128 stands for zero in the data rows.
Here are some points, one per row:
[154 214 144 155 104 133 149 150 209 144 120 108 164 124 127 139 186 146 096 118 114 117 113 114 118 134 165 111 112
 102 112 128 132 128 116 084 133 190 103 159 116 178 101 129 122 134 087 087 130 140 141 131 118 143 146 132 160 118
 151 120 139 141 124 158]
[159 190 114 177 139 117 147 128 123 127 108 095 149 175 104 081 137 101 114 154 152 189 106 135 155 131 124 137 138
 129 142 115 103 126 139 118 113 121 113 112 127 135 157 153 134 100 144 121 161 112 115 107 131 110 146 104 114 131
 148 124 132 062 117 121]
[103 114 100 124 135 138 091 136 127 130 186 129 116 124 117 116 133 155 160 163 082 129 168 111 116 109 137 094 106
 148 109 075 117 109 148 128 174 137 121 165 114 137 090 076 151 117 149 135 131 110 128 125 151 153 114 124 123 136
 126 119 122 115 127 127]
[153 142 140 106 099 136 133 083 180 146 144 183 104 128 114 124 154 092 099 102 139 141 131 149 119 139 167 094 093
 140 089 120 134 128 133 159 136 175 182 135 126 168 137 136 137 112 114 191 114 139 073 117 142 104 130 111 148 136
 149 138 136 122 129 152]
[126 115 152 135 122 071 166 132 115 111 110 114 130 139 108 120 115 085 142 100 164 156 094 142 164 138 146 155 149
 148 151 127 147 135 139 105 114 132 117 123 138 109 166 096 133 067 152 133 084 160 115 054 137 105 171 107 138 134
 166 134 146 121 119 147]
[096 101 137 126 145 150 169 059 124 127 108 116 158 135 123 111 132 147 111 111 093 128 083 142 102 138 096 111 109
 137 104 134 110 119 148 108 118 139 146 113 116 134 092 161 148 125 113 093 130 144 134 130 140 113 169 120 107 139
 160 141 127 108 108 096]
[119 117 144 213 126 124 127 138 111 106 145 091 139 084 122 185 116 167 120 099 132 113 128 214 137 066 151 139 148
 171 146 158 138 149 150 145 148 140 138 100 176 113 140 187 155 136 170 115 123 153 133 144 153 087 137 136 129 141
 104 102 147 184 103 142]
[145 131 113 111 139 114 111 109 120 081 133 164 129 154 136 110 127 112 143 140 108 114 142 112 150 101 104 131 128
 131 131 163 093 183 149 150 136 137 150 191 109 127 108 133 152 140 122 162 130 121 132 137 144 153 142 133 116 140
 118 099 188 095 098 113]
[116 111 140 116 124 134 095 146 124 132 120 138 144 126 113 135 137 091 159 114 123 106 159 105 112 119 150 118 118
 149 116 098 103 113 118 109 131 132 130 055 093 140 121 165 126 127 063 137 134 149 139 132 121 154 128 139 132 126
 128 139 127 133 128 142]
[125 114 165 142 112 139 163 137 118 112 183 111 136 117 151 141 126 155 131 093 117 114 090 113 113 123 096 158 157
 095 159 107 166 110 121 134 156 122 129 141 099 128 111 119 110 157 165 132 155 160 127 134 109 134 163 125 139 117
 133 139 120 144 147 102]
[138 125 131 113 125 129 091 126 113 185 117 143 121 116 119 148 115 128 160 117 124 133 152 107 127 150 153 148 140
 167 145 146 140 105 117 100 130 148 142 119 112 101 126 153 104 117 160 140 140 092 133 114 102 171 121 110 130 124
 089 082 074 152 101 141]
[154 149 113 146 141 158 163 111 103 167 126 105 110 112 144 149 104 143 117 146 107 125 070 120 090 100 155 130 138
 094 137 094 134 110 108 169 131 162 065 148 120 103 104 152 105 147 126 130 112 106 126 119 104 130 142 114 118 117
 118 154 109 144 107 159]
[120 114 136 103 114 158 119 126 135 119 110 163 142 123 113 136 141 109 081 116 148 167 131 191 099 143 105 117 121
 152 127 146 116 115 097 115 123 129 156 137 127 142 158 091 100 097 133 163 169 155 099 091 084 095 132 108 134 097
 101 157 112 135 157 113]
[146 130 124 149 137 101 154 118 133 156 118 114 098 131 162 127 130 136 118 135 104 116 105 135 164 126 117 087 089
 113 091 091 106 149 116 099 126 111 116 079 108 126 109 141 117 171 139 105 111 138 125 132 115 130 164 128 120 114
 128 128 148 128 128 126]
[117 116 125 113 117 183 117 167 116 146 114 146 147 138 126 118 131 123 137 126 137 105 134 115 092 180 100 159 154
 107 155 149 154 122 162 103 129 139 144 123 190 127 141 111 069 136 121 144 133 109 153 143 176 134 128 143 139 163
 100 176 127 118 163 109]
[087 110 138 133 093 113 137 149 117 092 106 123 171 134 213 118 125 116 111 110 148 114 123 128 155 130 090 098 098
 117 097 111 075 108 124 110 122 131 099 093 143 124 159 119 132 182 114 130 061 138 157 149 124 116 088 154 159 126
 138 132 086 113 108 064]
[102 111 147 128 148 161 104 131 111 100 111 118 104 098 122 145 109 140 181 107 156 205 177 106 095 185 102 143 144
 159 139 155 146 157 083 118 108 116 095 121 138 108 158 172 111 098 131 081 191 160 066 092 084 178 076 115 113 066
 112 161 161 145 101 107]
[141 126 110 160 119 144 146 158 138 120 107 103 120 114 150 146 155 121 134 154 130 105 118 169 098 176 112 105 101
 167 102 144 128 140 168 113 101 110 083 165 098 156 133 122 190 147 097 123 161 094 150 136 153 071 147 146 131 173
 103 147 134 146 160 118]
[090 108 155 125 153 095 102 137 118 187 139 126 164 143 116 108 130 127 143 096 118 111 151 108 155 109 131 130 129
 132 125 167 087 148 142 152 139 123 109 133 105 137 107 135 173 128 189 115 135 156 137 129 146 136 092 132 100 147
 115 120 150 103 144 133]
[138 127 110 116 131 142 117 113 113 095 159 130 134 128 107 131 112 128 131 155 131 125 139 119 115 144 117 145 146
 095 145 131 145 221 134 140 160 115 126 144 123 106 128 158 145 117 124 113 108 141 125 116 139 130 101 111 126 135
 191 134 161 132 144 113]
[149 129 123 095 140 089 120 157 109 152 126 053 150 129 138 128 095 125 124 144 139 108 133 129 163 133 152 135 138
 109 138 109 137 112 120 170 133 167 166 143 160 095 150 140 126 143 107 132 127 115 141 146 121 117 140 172 110 123
 135 124 110 126 112 147]
[087 109 184 111 072 137 108 143 124 160 109 167 091 131 121 131 127 100 146 099 148 107 144 109 108 125 126 163 162
 156 164 105 179 112 120 118 060 117 166 141 148 129 150 127 139 134 097 168 124 165 142 166 118 164 138 154 186 123
 146 136 101 127 105 128]
[134 122 122 116 119 077 123 106 110 129 121 134 140 053 116 162 118 157 129 134 121 134 134 123 174 113 145 159 154
 091 152 100 151 116 134 097 128 137 120 122 119 119 114 105 139 126 115 099 142 109 098 127 140 125 097 115 142 141
 131 134 126 152 119 145]
[103 107 072 129 141 117 136 096 135 072 210 130 107 195 110 097 141 109 084 162 136 100 129 135 144 135 140 111 102
 129 102 113 127 103 106 127 188 136 130 150 163 146 144 111 119 116 124 062 134 116 128 142 116 115 099 143 115 121
 137 125 064 103 111 140]
[157 143 089 112 089 114 112 144 170 106 144 141 158 158 187 071 177 127 140 163 130 123 140 114 146 100 156 141 141
 127 138 165 134 138 157 140 161 139 136 163 105 158 131 123 162 171 104 140 082 137 129 124 150 151 126 124 167 149
 109 088 150 092 105 188]
[175 165 165 186 161 130 134 113 120 155 104 095 080 131 118 132 130 156 122 092 121 117 132 121 127 113 114 162 163
 099 163 097 170 107 143 127 081 131 139 120 115 128 116 115 154 118 133 098 132 169 125 125 147 127 132 120 085 136
 121 115 103 139 138 120]
[152 139 148 136 130 150 158 108 156 127 155 104 117 115 107 140 142 099 138 106 124 151 106 159 104 152 116 123 125
 153 119 152 110 115 087 150 151 090 100 095 127 141 115 062 109 122 126 122 113 151 122 130 102 092 152 113 127 105
 091 143 114 135 106 122]
[110 118 127 116 110 169 118 153 112 127 128 137 110 147 157 101 080 112 133 132 168 116 134 112 095 077 139 108 111
 120 109 160 129 120 175 151 132 085 144 149 138 066 160 127 091 148 113 133 178 091 162 164 176 141 121 205 146 187
 119 187 129 105 178 141]
[156 146 120 119 114 152 093 095 122 109 127 136 120 108 113 154 135 176 167 138 141 135 166 104 106 150 120 129 126
 172 130 130 088 151 105 183 130 125 140 104 135 133 150 133 096 107 121 137 105 090 126 107 092 159 120 110 143 109
 183 157 152 166 155 126]
[165 178 103 109 186 127 141 130 110 125 108 157 194 142 136 115 060 160 117 159 100 122 118 139 125 143 132 121 120
 144 120 136 145 114 104 112 096 055 154 126 115 089 091 133 113 138 139 158 115 130 117 126 113 115 127 120 071 110
 094 114 122 119 110 128]
[127 119 116 118 118 103 105 104 107 144 113 154 128 127 102 131 124 141 140 148 135 144 141 114 138 151 108 108 105
 095 110 143 082 108 097 106 122 119 153 149 128 114 139 123 130 108 125 151 097 090 097 114 106 132 138 110 144 077
 063 101 118 130 171 118]
[113 111 102 126 099 127 102 090 147 105 106 118 145 126 112 128 141 087 156 161 121 126 148 105 134 096 098 096 102
 138 102 168 140 172 104 115 103 117 127 120 112 152 113 109 110 120 128 125 124 097 134 129 105 139 107 115 153 115
 119 111 164 126 102 102]
[154 140 158 110 156 122 114 135 156 088 099 138 097 122 119 133 149 150 136 093 103 121 132 127 147 112 167 143 134
 101 132 104 108 109 114 117 086 145 109 150 111 148 097 107 113 129 156 140 135 159 142 137 111 114 105 124 102 120
 143 109 093 130 148 177]
[115 113 132 118 133 098 116 144 131 136 122 133 118 144 127 106 131 125 140 124 127 115 135 116 161 092 103 093 094
 127 094 152 121 116 154 107 124 121 100 118 218 141 127 164 080 130 088 112 125 133 137 137 160 143 115 130 126 152
 117 061 129 114 217 103]
[122 118 121 111 124 137 142 140 112 135 119 139 123 136 125 120 124 086 061 139 058 121 118 156 111 149 148 153 163
 152 158 138 149 129 138 171 126 139 135 095 114 113 082 097 153 137 166 131 132 115 122 129 143 103 109 121 135 133
 163 140 142 125 117 134]
[144 128 090 109 115 131 154 184 108 158 164 161 134 137 164 111 101 124 138 161 192 116 111 134 128 133 151 136 136
 118 138 118 135 113 121 135 150 151 162 121 132 102 166 137 138 147 123 146 103 134 195 195 121 114 126 176 143 115
 143 123 122 118 121 145]
[097 105 126 129 179 122 133 142 172 122 123 114 095 116 110 147 157 146 104 130 142 156 116 115 133 128 092 113 116
 094 120 119 131 127 132 096 131 078 133 109 125 167 149 132 135 118 159 142 138 082 112 109 131 131 079 113 098 135
 150 125 146 147 112 087]
[078 106 128 122 154 121 153 124 114 134 122 132 074 106 114 168 120 163 103 126 129 140 115 117 144 121 138 159 158
 086 155 098 157 124 139 182 132 104 088 133 122 126 124 109 143 099 127 119 144 102 127 123 139 129 194 109 093 134
 123 126 132 170 123 131]
Along one direction, these points spread out more than along any other. Take the direction at right angles to it along which they spread out most. Go by this last direction. Where along it does each point below lie, from 0 to 99? The average is 50, and the first point in the table lies past the average. One standard deviation of the points above along it is 16.
[078 106 128 122 154 121 153 124 114 134 122 132 074 106 114 168 120 163 103 126 129 140 115 117 144 121 138 159 158
 086 155 098 157 124 139 182 132 104 088 133 122 126 124 109 143 099 127 119 144 102 127 123 139 129 194 109 093 134
 123 126 132 170 123 131] 68
[175 165 165 186 161 130 134 113 120 155 104 095 080 131 118 132 130 156 122 092 121 117 132 121 127 113 114 162 163
 099 163 097 170 107 143 127 081 131 139 120 115 128 116 115 154 118 133 098 132 169 125 125 147 127 132 120 085 136
 121 115 103 139 138 120] 76
[087 110 138 133 093 113 137 149 117 092 106 123 171 134 213 118 125 116 111 110 148 114 123 128 155 130 090 098 098
 117 097 111 075 108 124 110 122 131 099 093 143 124 159 119 132 182 114 130 061 138 157 149 124 116 088 154 159 126
 138 132 086 113 108 064] 45
[116 111 140 116 124 134 095 146 124 132 120 138 144 126 113 135 137 091 159 114 123 106 159 105 112 119 150 118 118
 149 116 098 103 113 118 109 131 132 130 055 093 140 121 165 126 127 063 137 134 149 139 132 121 154 128 139 132 126
 128 139 127 133 128 142] 36
[103 107 072 129 141 117 136 096 135 072 210 130 107 195 110 097 141 109 084 162 136 100 129 135 144 135 140 111 102
 129 102 113 127 103 106 127 188 136 130 150 163 146 144 111 119 116 124 062 134 116 128 142 116 115 099 143 115 121
 137 125 064 103 111 140] 54
[087 109 184 111 072 137 108 143 124 160 109 167 091 131 121 131 127 100 146 099 148 107 144 109 108 125 126 163 162
 156 164 105 179 112 120 118 060 117 166 141 148 129 150 127 139 134 097 168 124 165 142 166 118 164 138 154 186 123
 146 136 101 127 105 128] 34
[113 111 102 126 099 127 102 090 147 105 106 118 145 126 112 128 141 087 156 161 121 126 148 105 134 096 098 096 102
 138 102 168 140 172 104 115 103 117 127 120 112 152 113 109 110 120 128 125 124 097 134 129 105 139 107 115 153 115
 119 111 164 126 102 102] 27
[141 126 110 160 119 144 146 158 138 120 107 103 120 114 150 146 155 121 134 154 130 105 118 169 098 176 112 105 101
 167 102 144 128 140 168 113 101 110 083 165 098 156 133 122 190 147 097 123 161 094 150 136 153 071 147 146 131 173
 103 147 134 146 160 118] 58
[138 127 110 116 131 142 117 113 113 095 159 130 134 128 107 131 112 128 131 155 131 125 139 119 115 144 117 145 146
 095 145 131 145 221 134 140 160 115 126 144 123 106 128 158 145 117 124 113 108 141 125 116 139 130 101 111 126 135
 191 134 161 132 144 113] 45
[096 101 137 126 145 150 169 059 124 127 108 116 158 135 123 111 132 147 111 111 093 128 083 142 102 138 096 111 109
 137 104 134 110 119 148 108 118 139 146 113 116 134 092 161 148 125 113 093 130 144 134 130 140 113 169 120 107 139
 160 141 127 108 108 096] 60
[154 214 144 155 104 133 149 150 209 144 120 108 164 124 127 139 186 146 096 118 114 117 113 114 118 134 165 111 112
 102 112 128 132 128 116 084 133 190 103 159 116 178 101 129 122 134 087 087 130 140 141 131 118 143 146 132 160 118
 151 120 139 141 124 158] 73
[156 146 120 119 114 152 093 095 122 109 127 136 120 108 113 154 135 176 167 138 141 135 166 104 106 150 120 129 126
 172 130 130 088 151 105 183 130 125 140 104 135 133 150 133 096 107 121 137 105 090 126 107 092 159 120 110 143 109
 183 157 152 166 155 126] 23
[153 142 140 106 099 136 133 083 180 146 144 183 104 128 114 124 154 092 099 102 139 141 131 149 119 139 167 094 093
 140 089 120 134 128 133 159 136 175 182 135 126 168 137 136 137 112 114 191 114 139 073 117 142 104 130 111 148 136
 149 138 136 122 129 152] 46
